One turning vector, and how many steps it has turned:
The counts run from 0 to 459.
[143 136 134 101 125 103 109 122  94 117 101 110 141 150 100 184  89 188
 139 135 168 182  79 129 175 150  93 125 115 125 129 149  82 112 116 151
 110 156 140 132 127 170 130 129 139 114 126 143  79 123 146 152]	51
[160 123 128 103 126 124 118  77  92 109  80  86 145 195 111 176 107 177
 142 152 143 146 103 159 159 141 107 125 105 163 150 155 116  74 120 138
 124 148 113 145 146 154 148 124 126 143 102 112 108 105 149 134]	360
[150 108 103 112 124 113 110 112  64 138 121  93 131 145  89 154 114 181
 132 110 166 176 114 125 186 177 118 111  91 106 147 141  80  93 125 130
 115 157 125 136 127 131 125 137 137  95 131 120  96 123 163 149]	282
[159 155 104 127 133 130 123 129 130 140 155 108 134 194  71 125 147 153
 120 138 169 176 127 138 140 156  95  89 133 130 155 188  90 134 161 138
 126 144 141 125 166 143 124 169 117 142 153 119 102 120 163 103]	170
[118 132 114 116 142 104 114 110  83 115  88 112 167 182 103 147 118 164
 132 147 156 143  98 125 154 133  88 127 127 134 143 182  90  99 105 136
  98 142 130 157 149 193 145 142 140 125  85 164 119 133 170 115]	203
[137 120 106 106 128 144 131 137 120 122 155 138 129 177 105 163 183 176
 145 156 119 132 116 116 139 164  60 132  99 126 133 172  87 155 164 129
 130 146 118 121 165 151 127 152 115 149 163 140  86 112 167 158]	216
[151 125 106 113 130 105 109 126  79 136 118 106 130 152  83 163 103 170
 128 113 174 176  96 125 191 165 100 113 105  93 147 151  69 103 120 139
 118 162 149 135 130 153 112 137 136 103 128 144  90 129 151 139]	382
[131 175 114 115 136 131 131 160  95 136 123 135 125 181  93 182 130 138
 124 155 155 158  90 110 137 137  85 105 145 112 136 195  83 118 123 131
 118 149 138 138 152 188 100 162 132 129 123 143 109 118 168 104]	428
[127 102 119 111 157 123 136 125  88 130 116 120 159 165  98 158 150 192
 162 141 135 135  98 120 133 152  76 133  92 142 125 164  99 147 129 126
  94 182 120 130 146 164 173 145 122 113 121 128  93 128 177 163]	108
[177 120 110 109 148 133 146 116 134 139 139 116 135 199  80 163 146 163
 143 148 138 138 108 146 124 159  76 108  97 145 145 165 112 150 170 135
 138 179 146 104 155 144 151 147 111 154 156 110  98 113 154 136]	164
[143 137 103 111  77 120  88 110 111 123 127  90 135 182  91 166 106 154
 111 165 174 156 119 137 150 160  89 117 130 142 159 164  97 100 127 126
 132 101 117 151 149 180  97 146 139 171 145 139 122 116 127 106]	352
[140 135 120 116 122 138 121 141  55 139 109  83 120 167  84 174 124 164
 132 135 165 164 113 124 152 155 122 114 113 131 146 164  97  89  91 116
 108 161  96 157 142 148 111 162 124 100 112  88 106 107 153 130]	230
[146 119 102 116 122 111 107 117  68 136 123  93 129 147  90 151 112 180
 131 110 173 185 114 126 190 173 114 110 101 102 147 149  75  95 124 135
 111 152 125 141 130 135 119 139 138  94 132 126  93 123 161 144]	281
[116 131  93 122  87 130  92 144 103 134 157 104 134 164  85 139 147 162
 118 155 174 158 135 112 141 168  81 120 128 129 153 175  84 133 126 115
 116 105 106 153 159 170  98 172 130 152 161 140 112 125 144 122]	18
[139 105 111 119 119 117 104  72  74 120 112  81 147 163 115 133 130 196
 139 128 150 170 132 136 173 168 125 115  97 147 153 152  96  82 139 126
 108 129  96 148 144 134 157 133 140 112 116 116 110 110 180 145]	79
[178 114 111 104 146 134 146 113 130 137 133 115 138 195  80 170 145 166
 145 149 137 133 104 147 126 161  75 112  91 146 142 159 114 147 166 136
 138 183 146 106 152 142 152 142 111 153 150 109  95 112 152 140]	163
[138 168 117 115 133 138 127 165  78 138 122 115 115 176  81 173 126 143
 127 140 165 167 100 117 152 145 100 109 133 108 139 185  80 107 103 129
 116 159 125 149 151 164  89 170 120 112 122 120 101 117 154 113]	328
[143 115 111 100 134 147 136 114 104 112 133 141 128 176 128 181 177 180
 153 158 100 120 108 120 146 160  66 136  91 131 130 164  94 133 165 127
 135 144 112 122 156 155 139 133 120 146 147 140  93 104 176 162]	316
[161 108 128  93 130 111 119 106  96 118  90 104 146 171  99 191  98 183
 143 146 145 147  81 144 165 153  82 138  92 143 138 138  98 111 121 146
 121 169 139 129 129 163 141 121 125 137 122 136  85 123 133 158]	156
[132 142 127 116 136 130 123 154  62 141 108  97 132 158  80 172 118 170
 138 132 171 173  99 119 147 149 111 111 122 126 132 169  95 108  92 126
  96 174 112 151 138 161 122 162 126  92 113  99 100 116 162 133]	332
[123 132  84 132 109 122 103 113 110 137 149 105 154 185  87 115 149 151
 115 152 170 153 139 121 128 163  95  99 131 135 163 193  92 121 142 114
 114 112 116 153 166 173 127 165 140 151 135 142 136 128 176  92]	401
[129 125  80 128 116 126 111 114 114 148 157 109 156 187  80 120 155 148
 121 150 164 143 139 124 115 168  91  96 122 138 162 187 101 130 158 108
 118 124 120 139 163 170 134 164 136 151 144 133 140 127 175  95]	399
[112 130 102 120 109 116  89  99  83 114 116  96 154 177 109 120 134 171
 122 145 163 158 132 127 168 153 102 123 129 136 159 180  81  87 116 121
 103 101 102 172 159 171 127 150 140 133 111 151 120 125 170 117]	406
[130  98 110 114 151 129 142 134  81 147 132 119 152 159  85 163 152 185
 158 136 141 136 107 108 116 166  87 117  87 139 129 162 109 153 133 113
  97 189 115 121 142 159 166 153 127 107 131 109 106 122 182 155]	7
[133 116 112 111 103 137 126 111  96 144 143 109 143 152 102 181 137 190
 151 156 144 156 117 110  99 175 108 103 101 166 127 157 132 135 160 101
 111 141  86 124 137 167 159 139 148 128 157  86 126  92 187 141]	239
[127 147 105 111  77 117  95 115 125 128 144 118 141 163 103 172 111 165
 117 167 166 167 109 117 127 165  87 107 134 143 142 167  99 124 156 122
 128  92 118 136 143 197 115 138 154 169 165 147 128 112 155 108]	247
[134 106 116  99 136 137 129 103  95 108 118 135 135 174 132 173 168 192
 157 156 103 121 106 123 154 157  70 146  86 137 130 162  95 122 155 129
 125 146 107 131 152 154 151 129 122 138 135 142  89 105 178 172]	314
[133 140  82 119 117 119 117 111 101 141 130 131 149 190  98 166 128 126
 113 159 151 132 107 111 126 157  86  98 126 117 156 186  98 106 155 109
 134 121 137 137 150 196 118 139 152 153 123 157 155 122 176  79]	196
[133 174 134 108 121 109 111 129 106 115 115 121 134 158 107 177  97 171
 128 145 170 197  84 120 165 139  94 108 143 124 130 174  77 111 130 153
 111 130 136 138 140 185 115 137 142 128 131 154  92 117 159 124]	47
[116 139  97 126 118 108 102 103  96 125 112 107 161 186 101 129 126 151
 118 154 166 151 120 124 144 144  94 114 138 136 159 189  90  98 121 123
 105 113 120 159 159 189 131 152 147 143 103 162 134 129 171  91]	302
[129 140 103 110  78 123 104 115 125 136 153 120 143 157 104 174 122 169
 124 167 158 164 110 109 116 170  88 101 127 150 136 168 113 135 169 116
 124 100 111 128 145 192 128 138 157 165 171 135 130 106 164 114]	245
